One turning vector, and how many steps it has turned:
The counts run from 0 to 144.
[ 1.36 -5.52 -2.37  0.73  1.38 -0.84  1.03  1.94  0.02 -2.60 -1.33 -2.07
 -0.20 -0.05 -0.76 -4.97 -2.37  0.54 -1.14  0.48  1.91  0.32 -0.11  0.45
  1.82 -2.65 -2.61 -0.30  4.21 -0.85  1.67  5.47 -0.87 -1.97  3.82 -5.31
  1.11 -0.93  1.44 -0.79  0.03  0.68 -3.43 -0.23 -0.71  2.70  3.29  0.19
 -2.59  1.54]
118
[-0.42  0.15 -4.07  3.58  2.59 -1.27  0.22  4.41 -0.51  0.90 -2.92  1.45
  5.74 -0.71 -0.90  1.46  0.73  3.32 -1.57  1.52  1.59  0.39  4.45  2.47
  0.53  0.45 -1.42 -0.52  3.04 -0.84 -0.17  4.66  1.58 -1.59  4.66 -3.58
 -0.45 -0.80 -0.03 -0.47  1.63  2.03 -1.70  2.01  2.43  0.81  2.68 -2.04
  0.04  2.66]
73
[ 1.82 -3.26 -3.38  2.14  1.54 -2.57  2.05  2.83  3.27 -3.47 -2.69  0.60
  2.57  0.07 -0.92 -4.55 -2.96  2.14 -3.00  0.97  2.90 -1.72  2.11  1.56
  0.19 -0.28 -0.78  0.12  4.35 -2.38  2.80  3.97  2.12 -1.15  2.83 -4.29
  1.11 -1.22  0.98 -1.02 -1.63  1.29 -2.20 -0.19  1.62 -0.12  2.84  1.24
 -1.53  1.87]
130
[ 1.33 -0.80 -3.08  1.53  4.04  1.52  2.30  3.24  1.08  0.30 -2.69  2.36
  4.95 -1.06 -0.17 -0.63 -0.83  2.43 -1.57  2.18  0.54 -0.36  3.68 -0.41
 -1.19 -0.49 -2.65 -0.15  2.05 -1.04  0.38  5.25  2.42 -1.11  1.07 -3.90
 -1.30 -0.76 -0.93 -0.32  2.75  3.17 -4.67  2.51  0.53 -0.86  3.24  0.36
 -0.79  2.47]
82
[ 1.78 -3.89 -5.26  0.84  0.54  0.60  0.30  4.34  0.03  0.30 -1.78  0.12
  3.53 -1.44 -0.96 -0.36 -2.38  2.70 -0.17  0.75  2.24  1.33  2.14  1.83
  0.20 -1.33 -2.35  1.83  1.80  0.38  1.66  5.57 -1.68  1.24  4.08 -3.17
  0.25 -2.19  1.80 -0.39  0.95  0.47 -4.16  0.25  2.62  2.62  3.88 -0.82
 -1.99  1.92]
100
[ 0.47 -3.39 -2.89  2.65  3.93 -1.04 -1.16  3.01  0.10 -0.93 -2.81  0.21
  3.59  0.46  1.87 -3.00 -1.06  4.44 -1.85  1.56 -0.11 -1.44  1.20  1.35
 -1.91  0.39 -1.49  0.13  2.24 -0.13  1.54  5.81  2.76 -2.36  2.80 -3.96
  1.49 -1.53 -0.25 -3.14  3.84  1.48 -3.36  1.29  1.10  0.69  4.03 -1.30
  1.26  1.63]
70
[ 2.65 -4.71 -2.65  0.12  2.39  1.39  2.04  4.33  2.36 -1.58 -1.41  0.37
  2.31 -1.54 -0.81 -3.88 -3.83  1.74 -1.92  1.97  1.62  0.37  1.08 -0.81
 -0.40 -2.21 -2.73 -0.47  2.64 -1.64  2.98  5.30  0.31  0.29  1.50 -4.12
  0.24 -0.77 -0.11  0.63  0.14  0.48 -5.66  1.43 -0.08  0.34  4.13  1.65
 -1.80  0.79]
110
[ 0.11 -0.09 -3.18  3.24  1.56 -1.89  2.00  1.30  3.35 -2.49 -4.85  1.65
  2.69 -0.79 -2.69 -1.83  0.81  0.50 -2.19  1.31  2.73  0.25  3.34  1.18
  0.56 -1.11 -1.46 -1.51  4.90 -3.36 -0.15  3.69  2.18 -1.68  2.71 -2.90
 -0.55  1.05  1.72 -0.81 -2.21  3.57 -2.10  2.36  2.50 -0.90  3.32  0.57
 -1.44  3.32]
142
[-1.29 -2.30 -1.31  1.91  1.85 -0.46  2.43  3.81  1.31 -4.27 -3.28 -1.93
  1.80 -1.80 -1.29 -4.06 -2.21  0.99 -1.68  4.12  2.02 -0.55 -0.67  0.09
  0.58 -2.80 -2.83 -3.01  4.87 -1.67  2.77  3.40  0.27 -2.23  3.93 -2.48
  0.16  1.38  0.02  0.20 -1.01  3.72 -2.16  0.22  0.62  0.78  2.33 -0.64
 -0.93 -0.02]
124
[-1.20 -0.49 -0.08  4.81  1.45 -0.37  0.80  2.84  1.56 -1.30 -4.13  1.20
  3.17 -0.88 -2.12 -2.36 -0.26  1.83 -2.45  2.02  0.30  0.40  1.76 -0.74
 -0.09 -1.66 -2.10 -2.74  5.40 -3.25 -0.12  4.02  3.30 -2.07  2.46 -2.41
 -0.06  2.01  0.03 -1.32  1.30  3.96 -1.98  3.63 -0.64 -1.72  4.10 -1.40
  0.19  1.20]
55
[-2.00  0.88 -1.71  3.21  1.25 -0.99  0.98  1.64  0.40 -3.20 -5.39 -0.11
  1.22 -3.23 -1.35 -3.18 -1.09  0.84 -4.36  1.63  2.06 -0.32  0.08  0.25
  0.60 -4.50 -1.00  0.94  4.87 -3.38 -0.23  3.13  0.55 -1.13  3.34 -3.36
  0.87 -0.45  1.26 -1.19 -1.89  3.98 -1.82  1.40 -0.22  0.46  2.77 -0.78
 -2.91  2.09]
135
[ 3.20 -2.59 -4.12 -0.17  2.45 -1.63  2.91  2.96  1.91 -1.67 -0.83  0.18
  0.84 -1.84 -0.12 -3.15 -1.71  0.95 -2.26  1.72  2.77 -0.60  1.56 -0.31
  1.05 -2.22 -1.56 -1.62  4.36 -2.56  2.93  4.40  1.81 -2.73  1.16 -4.56
 -0.12 -0.54  0.11  0.16 -1.61  1.32 -2.88  2.24  1.68  1.05  2.62  0.43
 -3.11  2.51]
23
[ 0.51 -2.61 -2.25  1.88 -0.75 -0.77  0.17  2.51  3.00 -2.00 -3.67  0.73
  1.99 -0.62 -0.58 -3.93 -2.71  4.13 -2.10  0.22  0.69  0.42  0.82  0.80
  0.36 -1.54 -1.05  1.06  4.95 -2.81  2.48  4.42  2.17 -0.38  1.69 -2.32
  1.71 -1.81  2.30 -3.07  0.20  2.32 -3.13  3.54  2.99 -1.30  4.74 -1.44
 -1.41  1.10]
41
[ 1.95 -4.04 -4.52  0.65 -0.16 -1.88  0.29  1.51  2.29 -1.40 -2.12 -0.27
  0.70 -0.09 -1.82 -2.12  0.15  1.41  0.12 -0.61  2.64  1.62  2.45  1.51
  2.11 -1.22 -1.94 -0.71  5.32 -2.36  1.37  5.21  0.73 -1.70  2.72 -3.71
  0.32 -0.77  3.34 -1.47 -1.78  0.88 -2.53  3.32  4.15  1.10  4.27 -0.38
 -2.10  2.38]
32
[-1.05 -1.20 -3.57  3.05  3.21  0.08 -0.16  2.26 -2.21  0.09 -3.29 -0.81
  3.26 -2.16 -1.12  0.66  1.78  0.43  0.18  1.93  1.24  1.90  1.45  0.74
 -0.37 -3.16 -4.05 -0.78  3.07  1.17 -1.67  5.85 -1.41 -0.87  3.99 -3.09
 -1.92  1.31  0.62 -1.17  2.12  2.98 -3.92  1.07 -0.47  3.40  2.97 -1.53
 -0.85  2.43]
86
[ 1.91 -3.10 -1.66  3.18  1.32 -2.57 -1.29  2.06  0.09 -0.10 -1.43 -0.14
  0.98 -0.15  0.29 -5.30 -1.88  2.19 -3.55 -0.58  0.60 -0.77  0.38  0.18
  0.49 -2.18 -0.55 -0.67  4.80 -2.26  1.68  5.04  3.18 -2.71  1.69 -5.41
  2.43 -0.93  0.52 -2.78  1.68  0.45 -1.61  3.16 -0.80  0.34  4.24 -1.77
 -1.34  1.80]
50
[-0.16 -1.24 -2.01  2.16  0.40 -2.44  1.41  1.44  0.13 -3.09 -2.01 -2.08
  0.04 -2.08  0.04 -4.13 -0.79  1.39 -1.35  2.40  1.15 -0.05 -1.39 -0.08
  1.89 -4.20 -2.17 -2.46  6.65 -1.57  1.82  4.39  1.16 -3.01  3.35 -3.06
  0.37  1.15  1.40 -2.83 -0.01  2.78 -0.54  2.43  0.41  1.93  2.71 -3.12
 -2.24  0.95]
37
[ 0.06 -2.59 -1.96  1.80  2.98 -1.74 -0.64  0.97  1.65 -3.17 -4.59 -0.58
  0.23 -1.93  0.49 -5.37 -1.15  1.24 -4.65  1.55  1.62 -0.86 -0.45 -0.03
 -1.12 -4.10 -1.28  0.38  3.87 -2.20  1.42  4.29  1.54 -2.33  1.35 -4.02
  2.25 -0.75  1.20 -2.61 -0.77  2.40 -3.45  1.50 -0.18 -0.03  3.41  0.00
 -1.26  1.96]
137
[ 0.61 -3.56 -3.01  0.93  2.66  0.39  1.12  3.08 -1.25 -1.87 -2.12 -1.26
  2.33 -2.53  1.07 -3.14 -1.69  2.69  0.20  3.46  0.25 -0.05 -0.99  0.33
 -1.73 -3.21 -4.18 -0.17  3.09  1.93  1.69  5.41 -1.29  0.45  3.03 -2.10
 -0.42 -0.18  0.04 -2.29  2.88  2.59 -4.67 -0.40 -0.61  2.53  3.25 -1.77
 -0.77  0.70]
97
[ 0.30 -1.43 -3.90  0.86  2.11  0.45  3.56  3.96  2.73 -3.62 -3.73  0.89
  3.93 -2.12 -1.12 -1.77 -2.23  2.47 -1.95  3.15  3.01 -0.58  2.29  1.33
  0.19 -1.45 -1.58  0.38  3.11 -1.77  2.52  3.26 -0.09 -0.12  3.25 -2.35
 -0.45 -0.94  0.37  0.42 -1.79  3.41 -3.95  0.69  3.31  0.11  2.37  1.24
 -1.87  1.81]
14
[ 0.17 -0.65 -1.16  5.18 -0.33 -2.35 -1.17  1.53  0.84 -1.14 -3.74  0.84
  1.13 -2.00 -1.40 -4.63 -1.24  1.64 -3.43  0.16  0.39  0.33  0.27  0.73
  0.07 -3.37 -0.83  1.52  5.75 -2.21  0.12  4.41  1.59 -0.18  2.69 -3.50
  1.23  0.06  1.51 -3.87  1.03  2.09 -1.16  1.52 -1.65  0.04  4.16 -1.82
 -1.27  1.99]
48
[-2.05 -0.03 -1.27  3.71  2.36 -0.90  1.04  3.11 -2.33 -0.66 -2.65 -1.51
  3.38 -0.25 -0.32 -0.23  0.39  1.83 -1.16  2.32  0.73  0.15  1.62  1.00
  2.24 -0.73 -1.88 -2.82  4.64 -1.63  0.51  4.24  1.80 -4.38  4.79 -4.26
  0.10 -0.10 -0.36 -1.02  2.84  3.20  0.08  3.14  0.32  1.52  2.56 -3.42
 -0.32  1.48]
65
[ 0.52 -1.33 -3.82  1.20  3.36  1.42 -0.14  2.33 -1.07  2.13 -3.00  1.07
  3.47 -1.12  1.33 -0.02 -0.22  2.22 -2.43  0.08  0.58  0.89  2.84  0.67
  0.63 -2.04 -1.40  2.33  1.55 -0.94 -0.76  5.61  1.13 -1.58  1.92 -4.94
 -0.01 -2.59  0.15 -0.95  3.09  1.70 -4.59  2.93  1.20  1.30  3.81 -1.00
 -1.94  3.73]
80
[-0.83 -2.41 -1.61  3.31  0.36  0.58  2.20  2.92  0.99 -2.77 -3.60 -0.65
  2.28 -2.16 -3.72 -2.76 -1.64 -0.64 -0.77  1.82  1.91  1.42  1.17  0.73
  0.35 -3.28 -3.52 -0.68  4.97 -1.51 -0.38  4.27 -2.05  1.11  4.44 -2.42
 -0.92  1.15  1.84  0.59 -1.01  3.06 -3.32 -0.74 -1.82  1.39  3.16  0.50
 -2.04  1.75]
115
[-0.78  0.30 -3.59  2.16  1.70 -2.30  1.35  3.69  0.39 -1.74 -3.03 -1.27
  1.81 -2.25 -1.76 -1.49 -0.89  0.69 -3.13  2.14  3.88 -0.34  1.24  1.15
  2.01 -2.83 -0.71 -2.44  4.64 -3.25  1.08  3.19  0.46 -2.71  4.12 -4.36
  0.43 -0.08  0.73  0.86 -2.70  2.14  0.18  1.68  1.66  1.51  1.87 -1.37
 -3.07  2.36]
133
[-0.87 -0.36 -2.71  1.98  1.20  2.39  3.80  3.47 -0.37 -1.88 -3.50  0.39
  4.31 -2.82 -0.59 -1.00 -1.31  1.90 -0.34  4.11  0.47  0.92  0.40  0.08
  0.49 -2.92 -3.73  0.22  3.94  0.39  0.25  4.59 -1.09  0.40  3.65 -1.77
 -2.19  0.31 -0.30 -1.14  2.05  4.28 -3.63  0.31  0.01  1.61  3.04 -1.96
 -2.33  0.98]
95
[ 2.07 -5.40 -3.55  0.96  4.13  0.30  2.51  3.70  1.32 -2.09 -1.29 -0.95
  2.40  0.77 -0.87 -2.40 -1.58  1.20 -0.07  1.82  2.96 -0.47  2.35  1.21
  0.01 -0.28 -3.24 -1.74  2.01 -0.63  1.52  5.51 -0.12 -1.83  3.77 -4.87
 -0.16 -0.86  0.08  0.83  0.55  1.00 -4.20 -0.13  1.39  1.80  2.81  2.05
 -1.03  1.84]
3
[-0.98 -2.99 -1.53  3.51  3.10 -0.19 -0.92  1.71 -0.27 -1.11 -4.17  0.22
  3.55  0.34  1.75 -3.33 -1.65  3.93 -2.56  2.01 -0.84 -0.52  0.69  0.90
 -1.11 -0.44 -1.55  1.34  2.92  0.10  0.43  5.39  2.37 -1.57  2.91 -3.54
  1.45 -1.93  0.50 -3.95  4.22  2.72 -3.80  1.00 -0.20 -0.12  3.74 -1.09
  0.86  1.81]
69
[ 0.95 -1.92 -4.72  1.63  1.09 -1.41  0.89  1.43  1.40 -1.77 -3.63  0.57
  1.07 -2.34 -1.10 -3.34 -1.65  1.07 -3.05  0.08  2.55  0.39  1.51  1.45
  0.38 -3.87 -0.79  2.85  4.02 -1.61 -0.07  4.49 -1.02  0.55  2.96 -4.02
  0.81 -1.60  2.49 -1.81 -1.78  1.94 -3.64 -0.21  1.13  2.19  3.15  0.42
 -3.65  3.44]
20
